In the data rows, zero lies at 4.5, halfway between 4 and 5.
What is the hidden score of each row? Scores go from 0 to 15, and 7 is about the middle.
[6 4 5 4 5 2 7 2] -> 8
[4 5 4 4 5 6 5 4] -> 7
[4 6 4 4 6 2 7 2] -> 2
[4 2 6 5 4 6 2 5] -> 12
[5 5 6 4 4 2 5 5] -> 5
[4 6 3 5 4 5 4 6] -> 5
[5 1 6 3 6 6 3 5] -> 15
[8 3 5 5 0 6 2 8] -> 15
[6 4 6 3 4 3 4 6] -> 10
[4 6 3 5 4 6 4 4] -> 5
[4 5 4 4 6 5 6 4] -> 7
[4 6 3 5 4 6 3 5] -> 6
[4 3 5 3 6 5 6 4] -> 9
[3 6 3 6 4 6 3 6] -> 5
[4 2 6 3 6 5 6 4] -> 10
[3 4 5 4 5 6 5 4] -> 6
[2 7 2 6 5 4 4 4] -> 0
[4 3 5 4 6 5 5 4] -> 10
[3 6 3 6 4 5 3 5] -> 4
[2 9 5 5 7 0 6 2] -> 0
[4 2 6 4 5 6 2 6] -> 14
[5 5 4 5 5 3 5 5] -> 8
[3 5 4 5 5 6 3 6] -> 7
[5 5 5 4 5 2 6 3] -> 5
[4 4 5 4 5 6 4 5] -> 9
[3 6 3 5 4 6 4 5] -> 3
[9 3 5 5 0 6 1 9] -> 15
[5 5 5 4 5 2 6 2] -> 5
[3 5 4 5 5 6 4 4] -> 6
[2 7 3 6 5 4 4 4] -> 0
[4 6 6 4 6 1 6 3] -> 2
[4 6 3 5 4 6 5 5] -> 5
[4 4 5 4 5 6 5 4] -> 8
[4 3 5 6 4 5 4 4] -> 9
[3 5 3 5 5 6 5 4] -> 5
[2 7 3 5 6 2 6 3] -> 0
[4 5 3 5 4 6 4 5] -> 7
[3 5 4 4 5 5 6 4] -> 3
[4 4 5 3 5 5 7 4] -> 6
[5 5 5 4 5 1 6 2] -> 5
[3 6 4 5 5 6 5 4] -> 4
[3 7 3 6 5 3 5 3] -> 1
[5 1 6 3 6 5 5 4] -> 15
[4 3 4 5 4 6 3 6] -> 11
[3 7 5 4 6 1 6 2] -> 0
[8 2 6 4 1 5 2 8] -> 15
[8 3 7 4 3 3 3 5] -> 15
[4 4 4 5 4 6 3 6] -> 9
[8 3 7 5 0 6 1 9] -> 15
[4 6 3 6 4 5 3 6] -> 6
[4 7 4 5 6 1 7 2] -> 1
[4 4 5 4 6 5 6 4] -> 8
[3 8 3 6 5 2 5 3] -> 0
[3 7 3 6 4 6 3 6] -> 4
[4 5 4 4 5 5 6 4] -> 5
[4 4 4 5 4 6 3 6] -> 9
[7 7 4 2 2 0 9 5] -> 0
[4 4 5 5 4 6 2 6] -> 10
[5 1 6 3 6 6 3 6] -> 15
[2 8 3 6 6 1 7 2] -> 0
[5 1 7 3 5 6 4 5] -> 15
[3 5 4 6 4 5 3 5] -> 5
[3 5 4 4 5 6 5 4] -> 5
[5 5 3 5 4 5 4 6] -> 9
[4 6 3 5 5 6 4 5] -> 7
[4 6 3 5 5 3 5 4] -> 4
[9 2 8 4 3 2 4 3] -> 15
[3 6 3 5 4 6 3 5] -> 4
[3 5 3 7 5 3 5 3] -> 4
[3 6 3 6 4 5 4 5] -> 3
[4 2 6 3 6 5 7 3] -> 9
[3 4 4 6 4 5 3 4] -> 6
[3 7 3 6 5 3 6 3] -> 0
[3 7 3 5 5 2 6 2] -> 0
[4 6 6 4 5 2 4 6] -> 4
[4 7 3 6 4 6 2 6] -> 7
[4 2 6 4 5 6 4 5] -> 12
[5 6 5 4 6 0 7 1] -> 3
[2 7 3 6 5 2 6 3] -> 0
[4 6 4 5 5 3 5 3] -> 4
[7 3 7 4 6 1 6 2] -> 13
[5 5 4 5 5 4 4 5] -> 9
[9 3 5 5 0 6 2 9] -> 15
[5 1 6 3 6 5 7 4] -> 13
[6 4 6 3 4 2 6 4] -> 7
[4 2 6 3 6 5 7 4] -> 10
[9 3 8 4 6 0 7 0] -> 15
[3 3 5 4 6 6 5 4] -> 9
[4 5 4 4 5 6 5 4] -> 7
[7 4 7 3 5 2 6 3] -> 11
[3 6 3 6 4 6 3 6] -> 5
[5 6 3 5 4 6 4 4] -> 8
[3 6 3 5 4 6 4 5] -> 3
[4 4 5 4 5 5 6 4] -> 7
[4 6 4 5 5 2 6 3] -> 2
[4 6 3 4 4 5 5 4] -> 4
[5 6 4 6 5 4 3 5] -> 9
[4 4 5 4 5 5 5 4] -> 8
[4 6 4 4 6 1 7 2] -> 2
[4 4 4 5 4 5 4 5] -> 8
[4 3 6 3 6 5 6 4] -> 9
[3 7 3 6 5 3 5 4] -> 1
[3 6 3 5 4 6 3 5] -> 4
[6 4 5 4 5 2 7 2] -> 8
[3 6 3 6 4 6 3 6] -> 5
[5 1 6 4 5 6 2 6] -> 15
[4 6 3 4 5 5 5 4] -> 5
[3 5 3 5 4 6 4 5] -> 5
[4 6 4 5 6 1 6 2] -> 3
[3 6 3 5 5 3 6 3] -> 1
[9 2 7 5 0 6 1 9] -> 15
[4 2 6 3 6 5 6 4] -> 10
[5 6 4 5 6 1 6 2] -> 5
[4 4 5 3 5 5 6 4] -> 6
[3 6 4 5 5 6 3 5] -> 6
[6 4 5 4 5 2 7 2] -> 8
[5 6 3 6 4 6 3 5] -> 9
[4 4 4 4 5 5 6 4] -> 7
[4 4 5 3 5 5 7 4] -> 6
[3 6 3 6 4 6 3 6] -> 5
[5 5 3 5 4 5 4 6] -> 9
[3 6 3 6 4 5 3 5] -> 4
[6 4 5 4 5 2 7 2] -> 8
[3 5 4 4 5 6 4 5] -> 6
[4 5 4 4 5 5 5 4] -> 6
[4 6 3 5 4 6 3 5] -> 6
[4 2 6 4 5 6 2 6] -> 14
[6 5 5 4 5 1 7 2] -> 6
[5 6 4 5 5 3 4 5] -> 7
[2 8 3 7 4 4 4 4] -> 0
[3 4 5 6 4 5 3 4] -> 6
[4 4 5 4 5 5 6 4] -> 7
[3 6 3 5 3 5 3 5] -> 2
[3 6 3 6 4 6 3 6] -> 5
[3 7 3 5 5 2 7 2] -> 0
[4 5 3 5 4 6 4 5] -> 7
[4 3 5 4 5 6 3 5] -> 11
[8 2 6 4 2 4 3 6] -> 15
[4 2 6 4 5 6 3 6] -> 13
[4 7 3 6 5 5 2 5] -> 7
[4 2 6 4 5 6 3 5] -> 13
[4 3 5 5 4 6 2 5] -> 11
[9 5 5 6 0 4 2 9] -> 14
[3 4 5 6 4 6 2 6] -> 8
[5 1 7 3 6 6 4 5] -> 15
[5 2 6 4 5 6 3 6] -> 15
[9 4 4 5 0 5 3 8] -> 15
[4 4 5 4 5 5 5 4] -> 8
[4 3 5 3 6 5 6 4] -> 9
[3 4 4 4 5 6 4 5] -> 7
[3 6 3 6 5 4 5 4] -> 3
[5 7 3 6 5 4 3 5] -> 8
[3 6 3 6 5 2 6 2] -> 0
[4 6 3 6 4 4 4 5] -> 5
[4 3 5 3 5 5 6 3] -> 7
[4 4 5 4 5 6 5 4] -> 8
[3 4 5 4 5 6 4 5] -> 7
[3 5 4 4 5 5 5 4] -> 4
[3 7 3 6 4 4 4 4] -> 1
[7 6 4 3 2 2 9 5] -> 2
[3 4 4 5 4 6 3 6] -> 7
[3 4 5 4 5 5 6 4] -> 5
[4 5 4 4 5 5 6 4] -> 5
[4 3 5 3 5 5 6 4] -> 8
[4 6 6 3 3 4 2 8] -> 4
[4 3 5 3 6 5 6 4] -> 9
[4 4 5 4 5 6 4 5] -> 9
[5 1 6 3 6 5 7 4] -> 13
[4 5 3 5 4 5 5 4] -> 5
[5 6 4 5 5 2 4 4] -> 6
[5 5 3 5 5 4 4 5] -> 9
[4 3 5 3 5 5 6 3] -> 7
[4 5 4 4 5 5 5 4] -> 6
[3 7 3 6 4 6 2 6] -> 4
[3 5 4 4 5 6 5 4] -> 5
[3 7 3 6 5 2 6 3] -> 0
[9 2 6 5 0 6 2 9] -> 15
[4 4 4 4 5 5 5 4] -> 8
[5 1 6 3 6 5 6 3] -> 14
[4 3 5 3 6 5 7 4] -> 8
[4 3 5 3 5 5 5 4] -> 8
[2 6 3 6 4 5 3 4] -> 2
[3 5 4 6 4 6 2 6] -> 7
[9 4 5 6 0 6 0 9] -> 15
[6 7 3 2 4 1 9 4] -> 0
[4 7 3 6 4 5 3 6] -> 5
[4 6 3 6 4 6 3 5] -> 7
[4 5 4 4 5 5 6 4] -> 5
[4 6 3 5 4 6 4 5] -> 6
[4 3 5 4 5 6 3 6] -> 11
[2 8 3 6 5 2 6 2] -> 0
[9 3 6 6 0 6 1 9] -> 15
[5 1 6 3 6 5 7 4] -> 13
[4 6 3 5 4 5 3 6] -> 6
[4 5 4 5 4 5 5 4] -> 5
[7 3 7 4 3 3 4 5] -> 12
[8 5 4 4 1 4 5 7] -> 10
[5 1 7 4 5 6 2 6] -> 15
[3 4 5 5 5 6 2 6] -> 9
[9 3 7 3 5 1 6 1] -> 15
[4 7 3 6 5 3 5 4] -> 3
[4 3 5 4 6 5 5 4] -> 10
[6 4 6 3 5 2 6 3] -> 8
[3 4 5 5 4 6 2 6] -> 8
[4 6 3 5 5 3 5 4] -> 4
[6 4 6 4 5 2 6 2] -> 9
[5 1 7 4 5 6 2 6] -> 15
[4 5 3 5 5 6 5 4] -> 7
[4 4 4 4 5 6 3 5] -> 10
[4 4 5 4 5 5 5 4] -> 8
[4 5 3 5 4 6 4 5] -> 7
[4 6 3 6 4 6 3 6] -> 7
[5 4 7 4 2 5 1 9] -> 10
[3 6 3 5 4 6 3 6] -> 4
[4 4 5 6 4 5 3 4] -> 9
[3 6 3 4 4 6 4 4] -> 3
[6 3 7 4 1 5 1 9] -> 12
[3 4 4 4 5 6 4 5] -> 7
[4 4 5 4 5 6 4 5] -> 9
[4 3 5 3 5 6 5 4] -> 9
[4 5 7 4 3 3 2 8] -> 5
[5 5 4 4 5 2 6 3] -> 5
[4 4 4 4 5 5 6 4] -> 7
[3 5 4 5 5 6 4 5] -> 6
[9 2 6 5 0 6 1 9] -> 15
[4 3 5 4 5 6 4 4] -> 10
[8 2 7 5 0 5 1 9] -> 15
[9 2 6 5 0 5 1 9] -> 15
[3 5 3 4 5 5 5 4] -> 4
[5 6 4 6 5 3 5 4] -> 7
[4 3 5 3 6 5 6 4] -> 9
[7 4 5 4 5 2 6 3] -> 11
[4 2 6 3 6 5 6 3] -> 10
[5 6 3 5 5 6 5 4] -> 8
[5 5 5 4 5 2 6 2] -> 5
[3 5 4 6 4 4 4 4] -> 4
[4 3 5 3 6 5 6 4] -> 9
[6 4 6 3 4 3 4 5] -> 10
[3 6 4 5 5 6 3 5] -> 6
[4 5 3 5 4 6 5 4] -> 6
[4 3 5 4 5 6 4 5] -> 11
[4 6 3 6 4 5 3 6] -> 6
[3 6 3 6 4 5 3 5] -> 4
[3 7 3 6 5 3 6 3] -> 0
[9 2 8 6 0 6 0 9] -> 15
[7 3 7 4 2 5 2 8] -> 14
[5 5 6 3 4 3 4 6] -> 6
[3 6 5 3 4 2 4 6] -> 0
[7 3 6 3 4 3 6 4] -> 12
[3 5 3 7 5 3 5 3] -> 4
[7 5 6 5 6 0 6 2] -> 10
[9 2 6 5 0 5 3 8] -> 15
[4 4 4 5 4 6 3 6] -> 9
[4 5 4 4 5 5 6 4] -> 5
[4 3 5 5 5 6 2 6] -> 13
[3 4 5 4 5 6 5 4] -> 6
[6 5 5 4 5 2 6 3] -> 8
[5 2 6 4 5 6 4 5] -> 14
[9 2 7 6 0 6 0 9] -> 15
[4 1 7 6 4 6 2 5] -> 14
[8 3 6 4 3 4 5 5] -> 14
[4 3 5 3 6 5 5 4] -> 10
[4 3 5 5 4 6 3 5] -> 10
[4 6 3 5 5 6 4 4] -> 7
[4 4 4 4 6 5 6 4] -> 8
[5 1 6 5 5 6 2 5] -> 15
[9 2 6 6 0 5 4 7] -> 15
[4 4 4 6 4 5 3 5] -> 9
[4 2 6 5 5 6 2 6] -> 14
[4 4 4 4 5 5 6 4] -> 7
[3 5 3 5 4 6 3 6] -> 6
[3 5 4 5 5 6 4 4] -> 6
[4 6 3 5 5 6 5 4] -> 6
[5 7 3 6 5 4 4 5] -> 7
[3 5 4 5 5 6 4 5] -> 6
[5 5 5 4 6 2 6 2] -> 7
[5 5 4 4 5 2 7 3] -> 5
[5 1 6 3 6 6 4 5] -> 15
[9 2 9 4 5 0 6 0] -> 15
[8 4 4 5 0 5 3 8] -> 12
[4 6 3 5 4 6 4 4] -> 5
[4 3 5 5 4 6 3 6] -> 11
[3 6 3 6 4 5 4 5] -> 3
[5 5 5 4 5 2 6 2] -> 5
[3 5 3 5 4 6 3 6] -> 6
[3 6 3 6 5 6 3 6] -> 6
[3 8 3 6 5 2 6 3] -> 0
[5 6 3 6 5 5 2 6] -> 11
[3 4 4 5 5 6 3 6] -> 8
[5 1 6 5 5 6 2 5] -> 15
[6 5 5 4 5 2 6 2] -> 7
[3 8 3 6 6 3 4 4] -> 2
[2 7 3 7 5 3 5 3] -> 0
[4 2 6 3 6 5 5 4] -> 11
[4 5 4 4 5 6 5 4] -> 7
[7 4 7 3 5 1 6 2] -> 10
[4 6 3 5 4 6 4 5] -> 6
[3 6 3 5 4 6 4 5] -> 3
[4 4 4 4 5 5 6 4] -> 7
[4 4 5 3 5 5 6 4] -> 6
[5 1 6 3 6 5 5 4] -> 15
[6 4 6 3 5 2 6 3] -> 8
[6 4 6 4 5 1 7 2] -> 7
[4 4 5 4 5 5 6 4] -> 7
[7 3 6 3 4 2 6 3] -> 11
[5 5 4 4 6 2 6 3] -> 7
[4 3 6 3 6 5 6 4] -> 9
[5 1 6 3 5 5 7 4] -> 12
[4 7 3 6 4 6 3 5] -> 6
[5 5 5 4 6 2 6 3] -> 7
[5 1 6 3 5 5 7 4] -> 12
[6 5 7 3 5 2 5 4] -> 8
[7 6 4 3 3 2 8 5] -> 4
[3 4 5 4 5 6 5 4] -> 6
[4 3 5 4 5 6 3 6] -> 11
[4 6 5 4 6 1 6 3] -> 3
[5 6 3 5 4 6 3 6] -> 9
[8 4 7 4 6 0 7 1] -> 12
[9 3 8 4 5 0 6 1] -> 15
[3 7 2 6 5 4 5 4] -> 2
[3 7 3 5 5 3 5 4] -> 0
[4 5 4 4 5 5 5 4] -> 6
[4 6 3 5 4 5 3 6] -> 6
[8 3 6 4 2 5 2 8] -> 15
[4 2 6 4 5 6 3 6] -> 13
[4 6 3 5 5 6 4 4] -> 7
[4 5 4 5 4 5 3 5] -> 7
[3 5 4 5 5 6 3 5] -> 7
[3 8 3 6 5 4 4 4] -> 1
[4 6 3 5 4 6 3 5] -> 6
[2 7 3 7 5 3 6 2] -> 0
[4 6 3 5 4 6 3 5] -> 6
[4 3 5 4 4 6 3 5] -> 10
[8 2 6 4 2 5 2 7] -> 15
[6 4 5 3 5 3 6 3] -> 9
[5 5 3 5 4 6 4 5] -> 9
[7 7 4 6 0 6 0 9] -> 10
[4 3 5 3 6 5 7 4] -> 8
[6 7 4 0 5 0 9 6] -> 0
[7 3 7 3 4 1 5 3] -> 11
[5 2 6 3 6 5 6 4] -> 13
[6 4 5 4 5 2 6 3] -> 9
[8 2 6 4 2 4 3 6] -> 15
[4 6 3 6 4 5 3 6] -> 6
[4 2 6 4 5 6 3 6] -> 13
[3 6 3 5 5 6 4 5] -> 5
[9 2 8 3 5 0 7 1] -> 15
[4 4 5 4 5 5 6 4] -> 7
[3 4 4 4 5 6 4 5] -> 7
[5 4 8 4 0 6 0 9] -> 8
[4 4 5 3 6 5 6 3] -> 7
[3 4 5 4 5 5 6 4] -> 5
[4 4 5 3 6 5 6 4] -> 8
[4 5 4 4 5 5 6 4] -> 5
[3 6 4 6 4 6 2 6] -> 6
[4 2 6 3 6 5 7 4] -> 10
[4 6 4 5 6 1 6 2] -> 3
[5 5 3 5 4 5 3 6] -> 10
[4 4 5 3 6 5 6 4] -> 8
[5 2 6 3 6 5 5 4] -> 13
[5 5 6 3 4 2 4 5] -> 5
[5 6 5 4 6 1 7 2] -> 4
[4 5 4 4 5 5 6 4] -> 5
[3 6 3 6 4 5 4 6] -> 3
[4 2 5 5 4 6 2 5] -> 12
[4 7 3 6 4 6 3 6] -> 6
[4 6 3 5 5 3 5 4] -> 4
[3 5 4 4 5 6 5 4] -> 5
[4 6 3 5 5 3 5 4] -> 4
[7 4 6 4 6 1 7 1] -> 11
[3 4 4 5 4 6 2 6] -> 8
[4 6 3 5 4 5 4 5] -> 5
[5 5 4 4 5 3 6 3] -> 6
[4 5 3 5 5 6 5 4] -> 7
[6 4 7 3 4 2 4 5] -> 9
[3 7 3 6 4 6 3 6] -> 4
[5 5 3 5 4 5 4 6] -> 9
[4 6 3 6 4 5 4 5] -> 5
[4 3 5 3 6 5 7 4] -> 8
[4 4 4 4 5 5 6 4] -> 7
[4 6 3 5 4 6 4 5] -> 6
[4 5 4 4 5 5 6 4] -> 5
[4 3 5 3 6 5 7 4] -> 8
[8 6 3 3 3 1 9 4] -> 5
[4 3 5 6 4 5 2 5] -> 11
[5 6 4 5 5 3 5 4] -> 6
[4 2 6 4 5 6 4 5] -> 12
[4 4 4 3 5 5 6 4] -> 6
[3 6 3 5 4 6 4 4] -> 3
[4 6 3 5 5 4 4 5] -> 6
[4 6 3 5 5 6 4 5] -> 7
[4 3 5 4 5 5 5 4] -> 9
[3 6 3 5 4 6 3 6] -> 4
[4 2 5 3 6 5 6 4] -> 10
[3 7 5 4 5 2 5 4] -> 0
[4 2 6 3 6 5 6 4] -> 10
[3 5 5 4 5 6 5 4] -> 5
[3 7 4 5 6 1 7 2] -> 0
[2 7 3 6 5 4 4 4] -> 0
[3 6 3 6 5 3 6 3] -> 1
[3 6 3 5 4 6 4 5] -> 3
[4 3 5 5 4 6 2 6] -> 11
[9 4 4 5 0 3 6 6] -> 11
[3 5 4 4 5 5 5 4] -> 4
[3 6 3 6 4 5 3 6] -> 4
[4 6 3 6 4 6 3 5] -> 7
[3 6 3 6 4 6 3 6] -> 5
[3 7 3 5 5 3 5 3] -> 0
[9 2 6 5 0 6 1 9] -> 15
[9 4 5 6 0 5 2 9] -> 15
[4 2 6 3 6 5 6 3] -> 10
[4 5 4 4 5 6 5 5] -> 7
[4 6 4 4 5 2 7 2] -> 1
[4 5 3 4 5 5 6 4] -> 6
[3 5 3 5 5 6 3 6] -> 7
[4 6 3 5 4 6 3 6] -> 7
[3 5 4 4 5 6 5 4] -> 5
[4 2 6 5 5 6 2 6] -> 14
[6 7 4 0 4 0 9 5] -> 0
[4 2 6 5 5 6 2 6] -> 14
[8 2 6 4 2 4 3 6] -> 15
[7 4 4 5 1 5 4 8] -> 11
[4 4 5 4 5 5 5 4] -> 8
[5 5 4 4 5 2 6 3] -> 5
[3 5 4 5 4 6 4 5] -> 5
[4 5 4 4 5 6 5 4] -> 7
[4 2 5 5 5 6 2 6] -> 14
[3 6 3 5 4 6 3 6] -> 4
[4 5 3 4 5 5 5 4] -> 6
[3 5 4 4 5 6 5 4] -> 5
[3 4 4 4 5 6 4 5] -> 7
[5 2 6 3 6 6 5 5] -> 14
[3 7 3 6 4 5 3 5] -> 3
[7 4 5 4 5 2 7 3] -> 10
[7 3 6 4 3 4 4 5] -> 13
[4 6 5 4 6 1 7 2] -> 2
[4 4 5 4 5 6 5 4] -> 8
[8 4 4 5 0 5 3 8] -> 12
[4 3 5 4 5 6 3 6] -> 11
[4 4 5 4 5 6 5 4] -> 8
[4 6 3 5 5 6 4 5] -> 7
[4 3 6 7 4 5 2 4] -> 11
[9 3 6 6 0 6 0 9] -> 15
[5 2 5 3 5 5 7 4] -> 10
[4 5 4 4 5 6 5 4] -> 7
[4 6 3 5 4 6 5 4] -> 5
[4 5 4 4 5 5 6 4] -> 5
[4 3 5 3 6 5 5 4] -> 10
[3 4 5 4 5 5 6 4] -> 5
[5 5 5 4 6 1 7 2] -> 5
[9 2 6 6 0 6 1 9] -> 15
[4 6 3 5 5 6 4 5] -> 7
[5 4 7 4 1 5 1 9] -> 8
[3 6 4 5 5 6 3 5] -> 6
[3 5 4 8 4 4 4 2] -> 4
[4 5 4 5 5 6 5 4] -> 7
